(in the rows, 128 means zero)
Each run below is a few steps of one of 7 hidden systems, one row a step.
Z169, path 1:
[[ 96 170 112 120 120 145 135 126 140 110  62 160 145  77 139 139  76 109]
 [139 151 114 111 110 172 112 123 149  84  87 148 119  85 160  91 110  87]
 [165 175 141 113 124 170 105 132 131  92 134 112 139 115 124  62 133 105]
 [151 180 166 131 171 132 128 149 104 119 141 120 155 113 105  70 126 143]
 [126 131 154 146 194 118 154 148  85 139 112 158 151 116 126  95 129 128]
 [102  98 130 147 157 138 154 127  90 142  97 166 149 152 126 115 134  80]
 [ 79 128 124 135  97 150 150 115 125 138 101 143 151 166 103 131 119  81]
 [ 80 167 132 134  83 152 146 116 164 133 104 129 135 116 116 137 100 125]
 [119 162 134 129 111 171 117 123 159 125 113 128 113  68 160 130 102 140]
 [171 137 145 114 130 174  92 126 114 106 132 124 121  84 159 118 117 126]
 [184 143 158 104 141 131 106 129  80  93 134 116 147 128 124 105 130 125]]
Z892, path 2, 11 rows:
[[130 154 142 112 171 121  87 118 103  81 107 149 130  62 139 105 114 167]
 [113 138 125 125 174 114  77  99  61  93 116 113 171 120 113 132 158 127]
 [104 111 139 118 127 105 116 151  74 116 108 120 180 176  89 146 135  95]
 [147  94 171 125 119 137 159 184  98 138 120 137 152 148 102 144  85  98]
 [195 113 162 131 131 179 165 140 112 151 142 120 130 115 143 121  97 101]
 [169 153 125 128 116 180 150 102 137 146 140 105 129 128 158  76 142  91]
 [ 99 178 126 135 102 149 143 117 165 128 114 126 124 132 148  57 159 112]
 [ 60 155 156 151 124 127 131 133 151 118 101 153 109 105 151  98 155 158]
 [ 75 117 156 137 133 116 106 104 106 121 106 148 111 100 168 158 153 170]
 [102  90 115 100 110 102  90  96  87 119 104 130 134 123 158 181 122 143]
 [133  97 100  83 103 103 103 124 108 101 105 121 154 119 114 164  74 117]]
Z473, path 3:
[[137 127  86 116 119  86 164  68 123  81  71 100 152  86 140 172 127 108]
 [178 116  76  85  86  96 121 139 153  63  88 106 125 111 150 147 123  88]
 [184 111 120  78  73 129 122 189 167 116 123 115 103 105 170 107  88 122]
 [190 130 168 121 135 161 151 202 136 159 141 120 119  86 170 100  88 137]
 [170 155 173 151 190 170 145 199  90 156 134 140 155 118 125 104 113 106]
 [110 157 159 144 170 150 130 168  79 150 122 181 166 184  82 104 120  85]
 [ 59 112 137 142 126 122 157 109 102 167 117 196 140 204  92 116 118 104]
 [ 55  62 106 159 120 107 178  62 130 163 117 150 120 165 130 132 155 115]
 [ 72  51  81 154 123 108 134  67 144 113 115  78 130 111 142 121 191 114]
 [100  86 108 113  93 113  83  89 147  57 119  48 140  81 132  98 165 138]
 [162 136 160  79  71 119 101  94 132  57 131  60 133  74 128 108 103 171]]
Z705, path 4 (11 x 18):
[[105 157  71 118 122 103 110  87 173 107 131 112 119 109 122 107 137 148]
 [111 174 104 141 170  89 135 103 134 110 105 137 130  95 137 115 154 153]
 [139 153 127 159 202 112 136 131 113 125 134 152 131 127 108 126 157 134]
 [141 116 129 156 173 135 146 144 145 142 163 156 113 148  76 110 123 123]
 [114  71 122 141 132 126 157 130 159 141 142 143 111 121  93 116  89 133]
 [103  56 115 125 127 107 130 119 123 123 118 121 131 103 122 155 100 137]
 [102 100 103 120 120 109  88 119 114 112 120 111 141 132 118 184 135 128]
 [102 163  97 133 107 126  98 114 148 116 126 119 124 146 117 177 153 125]
 [112 181 109 149 122 144 138  98 160 133 116 141 108 126 146 144 156 123]
 [134 143 118 153 158 149 150  94 131 141 124 144 111 117 165 105 168 115]
 [149 105 125 140 165 134 134 115 118 127 146 128 122 134 133  64 164 113]]
Z608, path 5 (11 x 18):
[[148  72 129 118 112 115 124 101 126 121 164 141 108 170  84 141 111 129]
 [173 139 118 112 144 124 129  62 117 137 169 134 110 136 121 101 119 154]
 [129 175  98 128 171 136  95  95 117 129 126 142 125 104 161 108 152 140]
 [ 98 143 107 150 154 133 100 154 139  81  89 145 126 106 130 137 168 100]
 [131 120 141 150 107 107 162 159 165  76 106 123 113 131  89 159 140 106]
 [155 140 139 120  90  94 182 120 155 148 142 105 115 142 119 169 105 157]
 [113 133  99 103 116 111 113 109 119 195 149 123 127 140 163 155 106 170]
 [ 87  75  90 121 150 136  63 123 106 145 139 151 128 138 140 114 133 126]
 [143  74 128 143 159 141 110 106 123  75 141 133 119 127  82  88 153  98]
 [197 169 146 145 156 129 169  98 134  92 141 105 126 112 102 114 150 125]
 [148 225 120 134 144 122 145 146 134 153 112 126 133 113 164 163 142 143]]
Z892, path 6:
[[ 76 142  99 152 122 120 133  33 137 119 117 136 114 145 123 162 176 130]
 [ 87 158 114 110  85  60 147 120 140 121  91 146 123 157 129 193 124 152]
 [143 138 117  99 132  90 106 186 126 127 112 140 122  95 148 201  79 166]
 [188 102  92 109 161 137  64 155 115 104 148 104 132  92 132 167 117 121]
 [174  98 102 116 131 127  93 128 128  83 166  82 146 155  72 101 147  91]
 [140 130 160 130 128 110 155 145 136 122 169 116 142 178  49  69 122 129]
 [133 149 173 158 171 141 174 140 120 187 164 165 124 155 101  92 113 149]
 [129 137 118 166 170 164 168 110 115 193 128 173 113 148 170 128 154 101]
 [112 117  89 147 110 125 180 115 154 146  83 138 107 136 195 136 178  81]
 [100 112 118 124  75  92 166 142 178 118  86  93 111  87 184 131 145 144]
 [ 93 119 134 113  98 119  90 129 156 130 135  73 120  58 162 139 113 199]]
Z830, path 7:
[[122 110  98 179 162 113 135 129 166  70 115 130 100 123 103 153 204  93]
 [113 125 132 162 155  90 120 135 170 100 155 132  90 113  77 184 144 184]
 [115 165 145 133 144 110 125 147 142 183 157 151 103 116 131 179  90 209]
 [107 172 124 118 136 152 120 136 107 212 139 180 126 154 168 114  97 145]
 [110 129 114 122 141 163 117  96 104 166 143 155 140 172 138  41 141  94]
 [121  87 117 140 138 135 138  73 124 117 151  73 152 131 107  49 165 106]
 [116 101 105 146 124 117 141 100 140 110 128  28 163  82 119 144 152 129]
 [108 146  93 121 123 116  91 145 127 106  96  83 160  82 134 210 120 128]
 [149 160 108  96 150 110  63 156  94  93 103 170 134 119 129 182 100 130]
 [208 144 137  96 164  92 122 138  89 110 135 190 102 156 137 121 116 137]
 [195 140 138 136 149  95 205 145 137 150 141 148 100 167 143  96 151 119]]
Z473, path 8, 11 rows:
[[149 173 128 155 177 104 140 133 129 152 182 147 120 193  63 132 160 145]
 [ 68 152  91 153 128 118 122 133 151 187 159 127 140 185  78 171 129 137]
 [ 37 105  86 156 139 128 104 102 153 151 117 152 117 109 116 182 118 152]
 [102  72 112 152 141 134  94  77 149  74 126 150  81  93 117 163 153 138]
 [162 100 136 127  90 150  85  84 146  76 163  98  82 132 133 139 175 132]
 [159 163 144 102  82 150  84 108 129 135 165  72 116 124 175 123 153 162]
 [152 215 138 107 147 117 106 129 111 145 131 110 140  91 175 121 125 185]
 [165 213 126 121 179  80 135 159 123 112 119 160 131 120 110 135 116 157]
 [156 159 110 128 139  88 154 182 153 136 137 171 115 177  72 168 101 123]
 [110  93 101 148 122 138 143 179 163 192 148 156 108 162 111 186  95 115]
 [ 84  59 104 170 163 178 105 149 139 170 139 155 109 107 142 154 127 114]]
Z169, path 9 (11 x 18):
[[ 75 135 141 147 169 120 155 109  92 197  99 159 134  82 195 156 113 179]
 [147  63 101 109 114 172 134  91  85 161  98 155 130 124 194 160  92  74]
 [171 123 123  90  49 148 140  82 123  86 117  83 157 160  92 154 101  66]
 [129 210 123 121  98  83 152 119 171  71 105  56 159  87  88 136 131 153]
 [124 167  73 138 195 100 105 167 159 119 108 117 125  35 175 107 142 164]
 [176  78  73 113 195 155  67 167 115 132 148 176 112 119 151  70 120  91]
 [172  99 153 117 135 134 125 128 111  98 172 168 121 215  38  71 122  86]
 [ 86 183 192 176 130  90 198 121 142 119 135 143 126 187  56 117 174 152]
 [ 35 165 139 189 154 132 167 156 144 203  99 151 119 113 184 166 170 156]
 [ 94  71 114 123 103 207  90 163 113 206 115 162 121 121 205 171  83  93]
 [154  72 175  74  26 184 103 101 112  96 135 118 128 146 103 149  50 100]]
Z601, path 10 (11 x 18):
[[157 196 146  82 116  50 146 137 116 110 108 150 133 125 111 162  72 189]
 [164 185 107 106 180  81 150 124 128  81  89 194 128  96 105  93  84 135]
 [176 108  88 135 192 117 159 147 133  89 106 182 127 131  92  60 125  60]
 [158  68 100 157 171 154 128 209 151 131 156 120 132 150  84  85 143  61]
 [111  94 115 162 158 180  55 202 154 159 188  87 127 128 114 125 160 119]
 [ 72 114 128 143 130 172  27 115 122 162 182 112 105 136 158 144 179 169]
 [ 74 124 166 128  89 143  99  45 100 177 161 146  92 175 166 149 161 185]
 [106 165 184 132  79 122 204  47 119 183 131 148 107 164 142 166 110 176]
 [128 194 137 142 106 112 242  84 150 149  76 134 137  99 132 181  86 136]
 [135 147  74 131 123  94 205 120 158  84  36 124 153  66 134 169 100  79]
 [158  59  72  99 117  82 139 168 145  42  64 110 147  87 114 142 103  69]]
Z705, path 11, 11 rows:
[[125 145 103 110  94 131 109 121 139 102 120 119 142 155 101 127 123  93]
 [137 165 110 123 103 112 156 131 164 106  94 125 119 117 145 137 134 115]
 [156 150 121 140 155 125 143 142 130 138 116 126 116  98 177 142 151 133]
 [142 130 136 141 165 150  99 154 116 147 154 136 118 123 146 105 150 136]
 [116 116 161 130 127 141 112 135 133 125 159 139 111 140 103  79 126 148]
 [120 111 160 118 109 106 155 101 124 123 134 124 129 131 100 112 101 157]
 [134 120 119 113 130 100 153 105  98 140 116 113 160 127 117 155  93 131]
 [124 135  91 119 137 127 116 150 113 136 107 129 161 134 118 160 109  94]
 [120 142 114 136 116 141 112 169 152 107 104 149 115 135 130 151 136  96]
 [138 128 141 144 110 140 136 139 160 121 125 142  82 122 158 152 156 132]
 [141 114 137 134 126 141 126 103 131 160 156 115 101 122 171 128 152 154]]
Z830, path 12, 11 rows:
[[133 222 176 116 120 139 103 128 132  91 136 145 121 148 121  33 164 147]
 [111 145 223 155 148 120 179 100  75 113 118 106 156 128 125  79 177 153]
 [ 77  72 160 156 114  98 182 113  80 161 111  85 171 162 126 176 160 119]
 [ 66  49  75 109  99  88 116 166 130 153 110 110 158 152 110 174  98 110]
 [126  72  64  85 130 119  85 154 151 115 114 156 123  83 121 118  42 125]
 [211 134  95 101 143 164 122  85 145  98 128 164  92  68 148 117  69 119]
 [224 206 131 128 112 167 152  87 153 107 147 122  96 136 141 136 154 103]
 [144 223 179 155 110 135 146 169 148 109 140  96 132 168 109 121 197 117]
 [ 65 139 213 167 145 119 132 201 105 118 115 122 151 143 108 118 178 148]
 [ 59  36 178 152 152 108 126 146  74 153 119 158 128 133 136 153 135 158]
 [ 95  23  83 105 108  94 124  92 123 178 140 155 101 151 156 154  97 149]]
Z608, path 13 (11 x 18):
[[157 133  68 128 161 128 116 147 142 123 122 126 130 114 141 128 139  94]
 [162 110 114 144 142 129 131 172 156 112 126 136  97 117 145 144 154 105]
 [159 117 157 140 112 114 147 151 145 126 144 122  92 145 145 152 165 141]
 [120 143 156 128 114 108 122 131 128 155 159 124 109 163 133 140 153 174]
 [ 77 137 140 136 145 119 101 114 115 153 151 152 126 153 108 125 130 170]
 [ 84 117 126 147 157 134 119  86 112 119 125 162 135 131  85 121 119 128]
 [133 139 112 140 140 142 151  71 124 101 113 137 142 121  91 131 118  95]
 [159 174  89 120 117 142 146 100 147 116 109 119 136 113 132 146 112  97]
 [147 149  87 106 101 134 110 153 158 126 107 127 115 106 167 156 114 113]
 [135  84 118 106  96 111 101 168 149 108 121 123 100 115 161 146 125 134]
 [145  70 148 112 112  85 120 141 125 112 151  99 110 132 132 113 146 162]]
Z601, path 14 (11 x 18):
[[102 130 122 114 129 107 100 156 119 105 114 204 116 190  95 106 130 104]
 [140  91 180 151 162 150 137 179 117 139 147 190 101 147  97 128 107 127]
 [164 120 130 174 199 159 144 147 131 179 169 126 112 101 140 148 139 141]
 [ 99 126  54 153 156 129 124 101 155 181 149 100 126 121 164 131 169 130]
 [ 42  90  98 131  74 124 120  84 165 138 128 117 117 152 124 123 144 133]
 [104  98 186 132  61 146 139  88 141 100 135 121 107 134  87 173 103 148]
 [195 173 162 119 111 135 147 101 110 112 130 114 124 114 127 215 101 143]
 [177 198  72  91 135  83 137 129 124 130  90 145 133 121 175 164 112 122]
 [113 125  84  94 122  69 142 163 156  97  73 182 113 127 148  73 115 115]
 [141  66 163 140 145 111 149 175 150  63 127 152 102 118  78  67 130 118]
 [191 110 154 166 194 144 117 163 118 106 184  85 136 123  68 129 161 121]]

Which system made each run below?
path 15, 2 rows:
[[141 167 162 123 118 112 154 189 117 126 104 146 132 168 144 114 153 107]
 [101  97 168 152 145 118 160 173 120 116 105 169 123 149 114  97 149 107]]
 => Z830
path 16:
[[ 89 151 122 162 128 109 210 101 142 161  89  74 161  89 154 146 146 134]
 [ 55 148  91 151 130 144 114 125 121 136  90 134 175 139  89 192 114  85]]
 => Z830
path 17:
[[102 167 149 142 137 131 131 116 143 111 130 109 142  98  89 115 117 160]
 [148 152 142 138 162 133 145  95 114 112 121 148 136  98  99 143  98 139]]
 => Z705
path 18:
[[122 111  73 121 149 117 102 161 137 120 107 136 136 108 136 138 119 107]
 [127  95 127 120 124 137 106 157 156  96 130 159 100 117 110  97 105 122]]
 => Z473
path 19 (2 x 18):
[[ 86 116 100 129 114 126 171  43  97 119  82 112 183 148 109 107 137  68]
 [ 85 111  84 105  70  99 161  65 141  89  61 108 151 125 145 111 138  86]]
 => Z473
path 20, 2 rows:
[[137 147 173 145 129 126 149 111 112 105 128 161 109 175 117 114 177 114]
 [108 135 135 130  98  98 149 120 115 161 140 109 135 195 136 135 172 130]]
 => Z473
path 21, 2 rows:
[[134 110 135 129  98 161 112 103 154 109 160  92 120 125  98 100 129 126]
 [129 170 148 142 150 130 107 100 129 119 159 105 131 110  96 134 135 171]]
 => Z169
path 22 (2 x 18):
[[116 111  42 100 136 137  60 117 153  93 130 107 158  99  81 109  83 100]
 [150  91 116  89  89 182  41 124 133  84 151 151 107 153 105  94 102  93]]
 => Z601
path 23 (2 x 18):
[[192 134 143 105 112 100 122 195 157  71 104 150  80  91 163 164 119 144]
 [159 172 165 135 124 118 163 157 152 106  98 211  64 125 164 156 134 141]]
 => Z830
path 24 (2 x 18):
[[118 133 140 105  84 162  93  79 107 153 153 106 134 141 135 156 105 144]
 [121 133 117  89 127 143  51 111  96 110 135 138 145 124 117 112  94 136]]
 => Z608
path 25:
[[179 129 118 113 136 191 134 148 108 139 119 118 171 110 121 108  69  61]
 [152 138 160 129 130 136 149 142 121  62 103 118 166 109  54 113  90  95]]
 => Z169
path 26, 2 rows:
[[198 140  91 107 152 146  89 132 102 128 146 102 139 128 156 124 145 100]
 [117 139  95  98 108 116  88 165 137 158 141 131 124 171 164  78 146 123]]
 => Z601
path 27, 2 rows:
[[127  88 129 120 135  92 170 140 127 121 112 118 149 111 101 114  90 128]
 [159 116 115 125 147 135 126 134 138 106 141  93 148  87  92 114  93 127]]
 => Z601
path 28, 2 rows:
[[120 172 128 116  78 118 133 119 129 155 121 124 122 171 157 174 146 130]
 [ 87 161 131 107 107 107 111 165 127 123 109 149 146 167 112  91 123 125]]
 => Z830
path 29 (2 x 18):
[[137 142 107 116 128 165 114  98 123 136 122 165 118 119 152 113 106 110]
 [148 111 132 126 102 148 153 128 139 136 119 145 106 146 161 106 137  97]]
 => Z601
path 30 (2 x 18):
[[121 103 191 116  94 138 103 110 111 100 144  88 119 110 157  75 161 164]
 [155 156 171  96 107 107 120  78  90 110 155  71 155 133 111 106 127 173]]
 => Z705
path 31:
[[113 137 129 131  77 158  94 138 187  96 140 123  91 129 112 138 137 127]
 [128 166 162 123 112 145  78 144 152 115 160 118  95 109 137 118 137 180]]
 => Z169
path 32 (2 x 18):
[[116 123 151 133 119 133  92 155 106  94 115 179 107 184 111 162 166  98]
 [134  81 162 117 126  80 120 149 128 110 159 154  92 163 107 102 135 168]]
 => Z830
path 33:
[[126 111 154 146 116 178 134  88 159 118 135 163  77  89 133 125 106 146]
 [187 131 134 147 117 146 168  86 138 118 138 108  99 134 146 159 167 109]]
 => Z601
path 34:
[[179 149 131 113 144 115 151 147 133 121 124 155 111 122 144 100 115 129]
 [163 115 144 144 145 128 159 159 126 119 129 123 127 136 128  99 157 100]]
 => Z169
path 35:
[[160 114  70 113 156 149 102 108 172 107 158 175  99 115  76  61  75 112]
 [187 123 123 141 163 150 146  79 147  87 115 136  84  40 173 116 133 138]]
 => Z608
path 36, 2 rows:
[[ 98 113 129  78 113 116  37 118  87 103 142 162 136 170  98  97 104 145]
 [127  95 132 110 166 110 116 122  86  91 110 204 139 141  63 107  74 112]]
 => Z892
